Small tables with named rows and columns. After each table, cells are looked up by row and column.

Table nagebi
,zudep,tef,sokifol,vofug,bakeni
dor,-43592,-1681,-44272,-47398,-34857
vososom,-47218,2696,-31308,-50969,-14747
kap,-31811,-60334,-19567,-20663,-28930
kip,-35339,-12869,-14558,-20700,-32153
bikogi,3628,-39690,-9951,6375,-86719
nopok,10502,-16534,-32914,-13969,-43283
rokarur,-27316,51201,-1998,-6661,19351
riguve,1507,-52078,-4177,-57499,-14047
sala,-36924,16233,-20132,21263,-6113
medag,4280,-33383,5952,-49143,-8944

What is the sokifol of bikogi in nagebi? -9951
What is the vofug of kap in nagebi? -20663
What is the bakeni of kap in nagebi? -28930
What is the bakeni of riguve in nagebi? -14047
What is the zudep of sala in nagebi? -36924
What is the tef of sala in nagebi? 16233
What is the zudep of kip in nagebi? -35339
What is the zudep of dor in nagebi? -43592
What is the sokifol of kap in nagebi? -19567

Table pemif
         dirure  femu
sev         224   170
kasefed     180   181
logose       61   205
nir         215   173

What is the femu of kasefed in pemif? 181
What is the femu of sev in pemif? 170
What is the dirure of kasefed in pemif? 180
What is the dirure of sev in pemif? 224
What is the dirure of nir in pemif? 215
What is the dirure of logose in pemif? 61
What is the femu of nir in pemif? 173
What is the femu of logose in pemif? 205

pif
|  | favus | fer | sifit | pobu | koriri |
|---|---|---|---|---|---|
| pefade | -1.86 | -2.89 | 2.61 | 4.22 | -0.23 |
| fibu | -1.52 | -0.70 | -4.73 | -5.92 | -2.66 |
| latedo | -1.73 | -2.87 | 2.28 | 3.61 | -0.40 |
| rimid | -1.72 | -2.51 | 1.19 | 2.06 | -0.76 |
| lup | -1.74 | -3.50 | 4.54 | 6.64 | 0.30 |
| pokar | -1.44 | -0.24 | -5.81 | -7.31 | -2.98 |
| bamobi | -1.75 | -2.30 | 0.65 | 1.51 | -0.86 |

What is the pobu of rimid in pif? 2.06
What is the pobu of fibu in pif? -5.92
What is the pobu of bamobi in pif? 1.51
What is the favus of fibu in pif? -1.52
What is the sifit of pefade in pif? 2.61
What is the sifit of bamobi in pif? 0.65
What is the fer of fibu in pif? -0.70
What is the pobu of pokar in pif? -7.31
What is the koriri of lup in pif? 0.30
What is the koriri of pefade in pif? -0.23
What is the pobu of pefade in pif? 4.22
Row with the largest fer: pokar

zif:
      vugiga  kap  puvusi  meb  sosi  tilevo  dudafuf  fulib
miv       16   24      12   -2    -4       4      -12      0
zod       17   58      30   10   -57       8      -34     32
tere      37   43      43  -20    -7     -24      -14     29

puvusi of miv is 12
vugiga of zod is 17
tilevo of zod is 8
dudafuf of miv is -12
dudafuf of zod is -34
fulib of zod is 32
meb of zod is 10
vugiga of miv is 16
sosi of miv is -4
meb of tere is -20
sosi of tere is -7
tilevo of tere is -24
kap of zod is 58
fulib of tere is 29
kap of tere is 43
kap of miv is 24

sig =
	ton	foz
lafose	41.4	44.9
fevi	8.5	43.1
zab	40.7	45.6
dafe	44.6	43.7
duraz	49.8	43.2
nuviko	43.4	43.3
bevuba	39.7	45.6
leno	19.8	42.2
daz	50.7	45.8
sala	-51.9	45.5
pilem	73.5	44.3
posupe	37.8	43.1
san	47.1	43.7
vamusi	46.6	44.4

What is the foz of san in sig? 43.7
What is the ton of leno in sig? 19.8
What is the foz of duraz in sig? 43.2
What is the ton of duraz in sig? 49.8
What is the ton of dafe in sig? 44.6
What is the ton of fevi in sig? 8.5
Which row has the largest foz? daz

kava =
        supu  zitomil
fep       28      170
tobipu    67      196
gab       56      184
fam       61      190
tul       43      176

supu of gab is 56
zitomil of tobipu is 196
zitomil of gab is 184
supu of fep is 28
supu of tobipu is 67
supu of tul is 43
zitomil of tul is 176
zitomil of fep is 170
supu of fam is 61
zitomil of fam is 190
Which row has the largest zitomil? tobipu

bul:
cols = bevo, rusila, nub, zisanap, pavuv, lif
dom: [94, 86, 97, 83, 94, 109]
meniv: [117, 253, 55, 143, 152, 121]
rebem: [81, 92, 153, 86, 60, 115]
tasape: [68, 81, 63, 75, 76, 63]
kun: [108, 109, 55, 107, 108, 71]
vide: [105, 76, 78, 65, 93, 96]
dulu: [57, 81, 90, 79, 73, 55]
guno: [108, 123, 116, 93, 90, 165]
fuvor: [65, 99, 104, 84, 93, 108]
gulir: [81, 88, 94, 78, 80, 111]
zef: [114, 120, 91, 93, 80, 114]
vero: [101, 110, 103, 84, 83, 116]
nunu: [89, 70, 151, 56, 76, 123]
pezurep: [127, 128, 125, 87, 101, 204]

What is the bevo of gulir in bul? 81
What is the nub of dom in bul? 97
What is the pavuv of tasape in bul? 76
What is the bevo of nunu in bul? 89
What is the pavuv of gulir in bul? 80
What is the bevo of rebem in bul? 81
What is the bevo of dulu in bul? 57
What is the pavuv of fuvor in bul? 93
What is the nub of kun in bul? 55
What is the nub of zef in bul? 91
What is the zisanap of rebem in bul? 86
What is the lif of vero in bul? 116
What is the nub of fuvor in bul? 104
What is the nub of meniv in bul? 55
What is the rusila of dulu in bul? 81
What is the lif of dulu in bul? 55
What is the pavuv of nunu in bul? 76

